[[131 122 128 109 115 134 147 139 120 135 126 122 134]
 [135 125 131 107 119 139 145 139 117 135 131 125 138]
 [118 129 128 140 124 126 114 152 125 143 129 115 148]
 [123 143 121 138 131 130 118 119 116 155 109 133 112]
 [120 142 118 135 133 128 119 114 108 156 117 136 108]
 [121 125 123 137 130 123 110 150 125 142 133 112 152]] => 152

[[133 128 120 122 129 124 127 144 142 116 137 131 124 116 126]
 [134 118 140 128 135 120 119 125 136 139 132 117 146 134 130]
 [128 136 126 137 136 120 111 135 108 122 130 128 124 138 131]
 [119 114 138  98 131 138 132 130 134 128 131 142 128 130 122]
 [123 122 124 156 120 140 138 117 133 128 129 122 121 117 145]
 [132 119 126 127 120 119 136 143 130 123 135 133 125 119 125]
 [126 136 134 140 113 141 117 144 121 131 140 143 141 125 126]
 [139 138 119 130 117 146 133 125 133 121 121 133 116 127 125]
 [114 120 133 120 128 124 124 130 116 142 131 124 127 129 141]] => 141

[[127 124 135 134 111 122]
 [145 127 129 121 142 125]
 [135 134 111 125 115 108]
 [116 126 134 130 132 123]
 [122 133 105 125 133 120]
 [117 133 131 130 142 124]
 [108 121 129 131 133 124]
 [112 109 136 127 107 132]
 [126 131 130 132 119 135]
 [133 134 157 138 116 117]
 [130 137 138 131 137 145]
 [146 127 112 125 116 147]] => 147

[[137 119 130 126 122 133 117 117 115 119 128 126 117]
 [127 140 121 129 126 113 137 135 119 132 145 123 144]
 [141 115 131 129 125 126 114 113 116 119 134 126 126]
 [125 130 125 135 122 133 145 139 134 147 139 126 134]
 [143 120 132 131 126 134 118 115 117 118 128 123 119]
 [126 128 139 123 117 135 131 128 122 133 120 137 113]
 [122 117 136 138 137 133 103 131 124 117 133 135 122]] => 122

[[127 121 135 122 126 100 124 125 124 120]
 [135 138 136 145 124 130 130 122 142 138]
 [122 130 112 143 133 118 127 129 124 131]
 [119 133 113 139 112 135 136 132 122 124]
 [129 130 154 130 128 139 136 124 135 128]] => 128

[[133 133 140 112 126 131]
 [114 144 137 130 135 126]
 [114 138 138 124 142 128]
 [137 110 128 119 131 125]
 [126 129 107 148 116 132]
 [140 110 137  99 134 125]] => 125
---
[119 138 133 147 103 148 126]	133

[[110 132 123 128 127 134 119]
 [150 120 134 131 126 118 140]]	134

[124 129 127 157 128 130 121]	127

[110 122 115 105 102 131 143]	115

[119 122 148 136 101 125 143]	148

[139 127 121 151 121 132 131]	121
---
136  134  127  123  131  131  134
119  127  118  137  121  121  110
123  136  122  114  132  132  137
137  115  133  138  132  132  137
121  129  134  122  135  135  129
126  109  126  114  130  130  142
145  122  115  139  134  134  107
120  129  130  119  135  135  123
120  136  119  118  127  127  133
123  142  138  142  129  129  124
125  122  126  120  123  123  124
120  129  124  139  128  128  131
out 136

141  129  117  116  121  141  125  147  152  124  115  137  133  121  132  135
141  136  115  114  138  144  131  136  124  110  106  136  129  123  125  139
111  122  146  141  108  131  128  119  134  139  132  131  119  132  131  138
140  128  135  114  133  127  127  140  110  118  134  117  114  136  127  137
130  119  139  125  143  120  121  117  119  119  149  123  109  139  122  133
116  136  141  141  115  112  125  124  136  147  152  119  128  132  133  135
117  134  139  139  136  115  129  109  107  131  144  119  122  135  124  138
out 141

101  136  128  129  149  155  103  126  140  115  122  128  103  131
106  135  139  104  138  101  137  114  107  102  127  144  123  108
121  133  135  132  155  136  149  126  144  120  143  134  150  138
129  124  134  114  128  124  140  120  145  130  114  141  141  110
115  115  103  128  110  110  142  121  117  107  123  137  155  121
out 101

129  138  142  126  136  130  126  136  127
141  125  131  127  130  129  128  140  133
136  121  135  112  127  124  126  118  124
121  143  126  139  111  146  131  138  120
135  144  134  134  140  145  128  134  129
138  121  128  127  123  118  124  117  132
132  128  118  139  146  138  127  139  139
112  129  128  131  106  135  130  138  112
out 129

117  141  132  123  120  102  113  128
133  112  117  149  126  146  135  134
120  147  140  122  115  115  111  126
117  136  133  113  135  101  130  125
111  132  129  134  127   99  127  128
out 117

115  123  138  147  124  127  147  107
112  142  142  119  121  139  116  127
125  144  133  146  139  146  151  107
138  108  146  121  116  132  125  104
135  115  111  117  132  144  118  121
120  112  121  109  131  146  130  105
130  120  122  124  144  150  126  110
130  106  122  122  147  113  129  128
122  150  150  133  106  133  120  135
out 115

137  130  132  120  139  120  135  139  130  121  102  114  137  149  117
137  113  133  119  143  151  137  137  141  132  117  138  122  143  125
135  112  132  124  140  157  140  132  143  135  126  142  123  138  124
137  137  129  123  132  112  138  136  126  119  104  108  121  148  115
137  117  134  117  144  142  134  140  138  129  108  131  129  147  124
130  120  133  138  132  154  143  119  147  134  140  141  127  126  118
137  123  134  117  143  131  133  140  134  125  103  122  145  149  121
133  115  132  131  136  158  142  125  145  135  135  143  120  132  121
136  143  116  129  116  105  145  132  124  120  118  103  150  140  117
127  126  135  143  130  146  141  114  149  132  142  135  126  121  116
136  141  123  127  124  107  142  134  124  119  110  104  128  145  115
out 137

126  133  141  122  127  152  120  141  108  111  125  122  128
125  130  144  125  111  152  114  133  121  123  118  115  114
138  111  125  142  131  125  143  116  154  122  128  139  144
135  119  125  128  141  109  137  136  118  109  129  135  116
134  109  124  142  133  125  140  116  153  125  121  141  145
123  117  113  149  131  121  130  132  146  143  117  132  139
118  129  125  114  114  126  118  132  130  144  138  120  123
out 126

126  130  120  146  120  131  136  118  142  117  126  146
129  127  116  117  114  137  137  117  144  126  130  128
144  146  115  115  125  147  139  109  129  120  111  130
126  120  130  145  107  130  110  137  121  127  134  145
136  123  132  117  119  107  133  147  132  145  134  125
137  150  111  141  125  132  118  128  146  107  111  140
134  143  119   99  103  139  137  143  141  130  138  143
121  128  109  148  146  133  124  126  116  121  121  137
128  130  117  112  137  127  118  130  123  138  135  118
out 126
---
Q: array([126, 118, 138, 107, 136, 115, 120])
A: 120
Q: array([111, 134, 147, 145, 155])
A: 155
Q: array([114, 132, 109, 132, 152])
A: 152
Q: array([132, 115, 126, 131, 130, 104])
A: 104
Q: array([102, 152, 108, 148, 141])
A: 141
Q: array([111, 134, 106, 136])
A: 136
Q: array([129, 125, 144, 122, 151, 123, 142])
A: 142
Q: array([123, 106, 141, 120, 135, 127])
A: 127
Q: array([101, 130, 109, 129, 118, 125])
A: 125
Q: array([130, 118,  99, 117, 143, 133])
A: 133
---
((115, 117, 136, 121, 125, 132, 148), (148, 136, 123, 136, 135, 129, 106), (121, 146, 121, 123, 137, 119, 126)) ⇒ 121
((104, 135, 121, 139, 112, 128, 123), (133, 147, 124, 150, 132, 151, 111), (143, 119, 127, 127, 130, 146, 117)) ⇒ 143
((132, 106, 120, 122), (123, 114, 121, 124), (125, 109, 116, 104)) ⇒ 125
((129, 143, 114, 125), (103, 104, 106, 109), (121, 118, 135, 125)) ⇒ 121
((135, 128, 132, 131), (128, 149, 132, 131), (131, 152, 128, 131)) ⇒ 131
((132, 121, 140, 146), (133, 102, 126, 138), (109, 149, 139, 145)) ⇒ 109
